Rotation paths and how fast each direction turns (deg/step)
Each turn is a multiple of 5 degrees from 10 to 175, or 0.
Each row of a path follows its step; steps can be skipped.
path 1
step 2: [ 1.83  0.70  0.75 -4.31  0.01  1.73  3.14  0.95  0.90  1.87 -0.05 -0.43
 -3.23  2.90 -2.45  3.81 -2.69 -2.57 -0.17 -0.61 -1.21 -0.20 -0.76  2.60
 -1.35 -1.08  1.19  3.07 -3.17 -2.33 -2.67  4.55 -1.08 -1.96  1.51  1.11
  0.97  3.38 -1.37  1.99 -1.08 -0.80  1.20  1.27  1.68  0.22  6.00  1.22
  0.68]
step 9: [ 0.78 -0.05  2.53  0.91 -1.66  3.84  3.81  0.92 -0.58  0.93  1.81 -4.37
  0.97  2.61  0.70 -1.54 -1.91  5.86  0.09  3.47 -0.16 -0.16 -2.86  3.61
  0.79 -0.84  2.21 -2.89  4.44 -3.50  2.49 -2.94 -1.53 -1.45  1.04  0.36
  0.28 -0.65 -1.91 -3.09  0.26 -1.16  0.12 -0.36  2.18  0.03  0.42  0.09
 -0.77]
step 10: [-0.96 -1.00 -0.48  2.46  0.33 -1.53 -0.73  1.07 -1.41  3.10 -0.28 -0.53
  0.78  3.29 -2.76 -1.11 -0.49 -0.61  1.63  5.80  1.56  2.16 -2.60 -1.71
  3.21  1.18 -3.67  1.08  1.21  0.15  4.75 -2.34  0.70 -0.01  2.34  2.59
 -0.22 -2.19 -1.08 -3.91 -0.26  0.24  1.01  1.09 -2.66  3.21 -0.55  3.93
 -3.15]
step 12: [-2.70  2.85 -0.89  5.53  1.70 -0.09 -3.21  2.16 -4.14  1.91  0.55 -2.02
  1.49  0.59  0.34 -0.13 -1.70 -0.75  0.16  2.42 -1.17  0.08  2.26  2.23
 -0.41 -0.04  0.97 -0.02 -0.50 -1.82  1.37  0.82  3.60 -0.40  3.40  0.48
 -3.03 -3.11  1.00 -4.70 -2.95 -1.65 -2.31  4.00 -0.69 -0.77  2.22  2.10
  1.23]
step 14: [ 1.47  2.20  0.85  6.21 -1.29 -0.07  2.58 -1.94 -4.92  2.94  0.56  3.14
 -0.65 -0.06 -2.34  3.44 -2.33  0.60  2.91  1.58 -1.58 -0.77  2.76  1.32
 -2.90  3.07  1.79 -2.25 -2.62 -2.05 -2.03 -0.29  0.63  1.43  0.97  2.64
 -1.40 -2.49  0.73 -1.61  1.42 -0.09 -2.25 -2.17 -0.79 -0.24  0.17 -2.82
  1.24]
step 17: [-2.11 -2.60 -2.40 -2.91 -1.65  0.50  0.24 -1.94  1.96 -0.06 -0.43  2.12
  0.47  1.84  1.73  1.63  2.08 -3.02  1.93 -0.98 -3.04  3.99  0.28 -0.91
 -2.21  4.32 -1.29 -0.67 -0.90 -5.31 -3.30  1.66  4.59  0.64  0.74  1.85
  1.08 -1.10  1.65 -2.83 -1.26  0.45  1.83 -0.33 -2.22  1.37  2.66 -0.40
  3.28]
step 18: [-0.37 -1.13  0.63 -3.01  0.69  0.00  2.14  1.21  2.15  2.99  1.30  2.10
  2.48  2.11 -0.84 -1.63 -0.80  0.46 -0.55 -5.55 -2.76 -0.06 -0.12  4.02
  0.28 -2.16  1.27 -4.58 -1.95 -3.99 -2.83 -0.18  0.67  2.74  3.37  0.63
  0.07 -0.34  1.14  0.22 -0.61  0.50  3.67  3.17  4.08  0.93  1.32 -1.58
 -1.95]
step 19: [ 0.57  0.58 -0.27 -3.53 -4.83 -0.48  0.13 -0.46  3.66  3.62 -4.46  0.04
  1.01 -0.55 -0.38 -3.14 -0.89 -2.46  3.06  1.07 -0.85 -1.63 -0.76  0.71
 -0.76  2.91  0.68  0.33 -5.92 -2.18 -0.59  0.25  2.11  0.40  0.73 -1.17
 -0.22 -2.77 -3.49 -2.01 -1.65  2.31  2.26  0.87 -2.18  2.59  0.71 -2.02
 -2.47]
step 20: [ 0.58  2.28 -1.65 -4.37 -3.29  1.08  3.51  3.68  2.38  1.47 -0.64  1.94
 -2.84 -3.17 -3.94 -2.02 -0.85 -2.66  1.56 -1.24 -2.76  4.48  4.02 -0.35
  1.03 -1.74 -0.63 -2.35 -0.88 -1.58 -1.98 -1.67 -1.04  1.07 -0.42  2.49
 -1.90  2.21 -0.10  2.43 -1.57 -1.12  2.45 -0.63  0.50  0.05  0.49  1.31
 -2.70]
[ 0.34  0.43 -0.12  0.64 -0.28 -0.94 -0.32 -0.18  0.06  0.14 -0.34  0.88
  0.09  0.01  0.85  0.73  0.34  1.27 -1.55  0.06  0.94 -0.16 -0.16  0.57
  0.84  0.36  0.05  0.11 -0.99 -0.89 -0.68  0.94  0.39  1.26 -0.07  1.26
 -0.50  1.09 -0.08  0.43  0.32  0.01  0.04  0.00 -1.13 -0.40  1.30 -0.01
  0.26]
25
[-0.23  0.05 -0.76  1.07 -0.10 -0.91  0.09 -0.41  0.34 -0.16  1.13  1.03
 -0.41  0.26  1.28  0.63  0.15 -0.81  1.45  0.30 -0.37 -0.64  0.92 -0.56
 -0.90 -0.27  0.41 -0.20  0.31 -0.45 -0.39 -0.76 -0.22  0.77  0.07 -0.87
  0.40  0.16 -0.70  0.25 -0.07  0.09  1.37  1.18 -0.07  0.01  1.20 -0.54
 -0.49]
20
[-0.43  0.57  0.57  0.24 -0.84  1.13  0.87 -0.98  0.22 -0.64 -0.19 -1.06
 -0.39 -0.80  0.95 -0.11 -0.79 -0.62  0.45  0.44 -0.79  0.50  0.39  0.01
  0.36  0.92  0.93  0.89  0.09 -0.64  0.32 -0.03  1.15  0.19 -0.11 -0.06
 -1.19  0.09  0.20 -0.64  1.25 -0.96  0.46 -0.41  0.09 -0.71  0.67  0.92
  0.50]
140
[ 0.87  0.76 -0.47  0.17 -1.66  0.67  0.36 -0.55  0.97  0.11  0.80  0.13
 -0.34 -0.49 -0.60 -0.05 -0.12  0.18  0.15  0.30  0.89 -0.19 -0.37 -0.74
  0.11  0.20  0.42 -0.06  0.70  0.39 -0.70 -1.49 -0.47 -0.63  1.27  1.25
 -0.03  0.41 -0.55  0.28  0.60 -0.33 -1.56  0.03 -0.45  0.48  0.02 -0.48
 -0.95]
65
[ 0.57  1.29 -0.57 -0.27 -0.47 -0.69  0.19 -0.57 -0.58  0.47 -0.49 -0.65
 -1.91  1.02  0.10  0.50  0.13 -0.32 -0.65  1.29 -0.43  0.11 -1.58 -0.34
 -0.32 -0.40  0.28 -0.45  0.94 -0.03 -0.33  0.47 -0.77  0.55  0.02 -0.09
 -0.25 -0.70  0.67  0.76 -0.19 -0.60  0.91 -0.76  0.33 -0.18 -0.58 -0.49
  0.48]
55
[-0.96  0.37  0.22  1.55 -0.10 -0.39  0.78 -0.37 -0.87 -0.28 -0.24  0.81
  0.51  0.00 -0.86 -0.18  0.12 -0.83 -0.30 -0.60  0.12  0.71  0.43  0.69
  1.06 -0.63  0.30  0.19  0.27 -0.03  0.49  0.23 -0.04  0.02  1.50 -0.46
 -0.44  0.17  1.35  0.41 -0.28 -0.26  0.40 -0.79 -0.03 -0.42 -0.32 -0.81
 -1.95]
170
[-0.28  0.20  0.62  0.37  0.45  0.07  0.22  0.42  1.47  0.46 -0.73 -0.28
  0.05 -1.23 -1.38  0.75  0.59 -0.47 -0.45  1.07 -0.12 -0.27 -0.08  0.42
 -0.79 -0.86 -0.25  1.11 -0.29  0.00 -0.63 -0.56 -1.12  1.07 -0.69 -0.33
  0.66 -0.89  0.69 -0.45  0.43  0.11 -0.15 -0.32 -0.45 -0.18  1.01  0.95
 -0.77]
80
[ 0.71 -0.17 -1.51 -0.95  0.35  1.24  0.84 -0.10  0.55  0.20 -1.40  0.23
  0.16 -0.57  0.05  0.06  0.75 -0.19  0.53 -0.80  0.37 -0.18  0.00 -0.04
 -0.59 -0.30  1.06  0.38 -0.25  0.22 -0.13  0.51  0.89  0.06  0.82  1.07
  0.27 -0.41  0.71  0.64  0.31  1.68  1.29  0.01  0.53 -0.15  0.26 -0.59
  0.10]
25
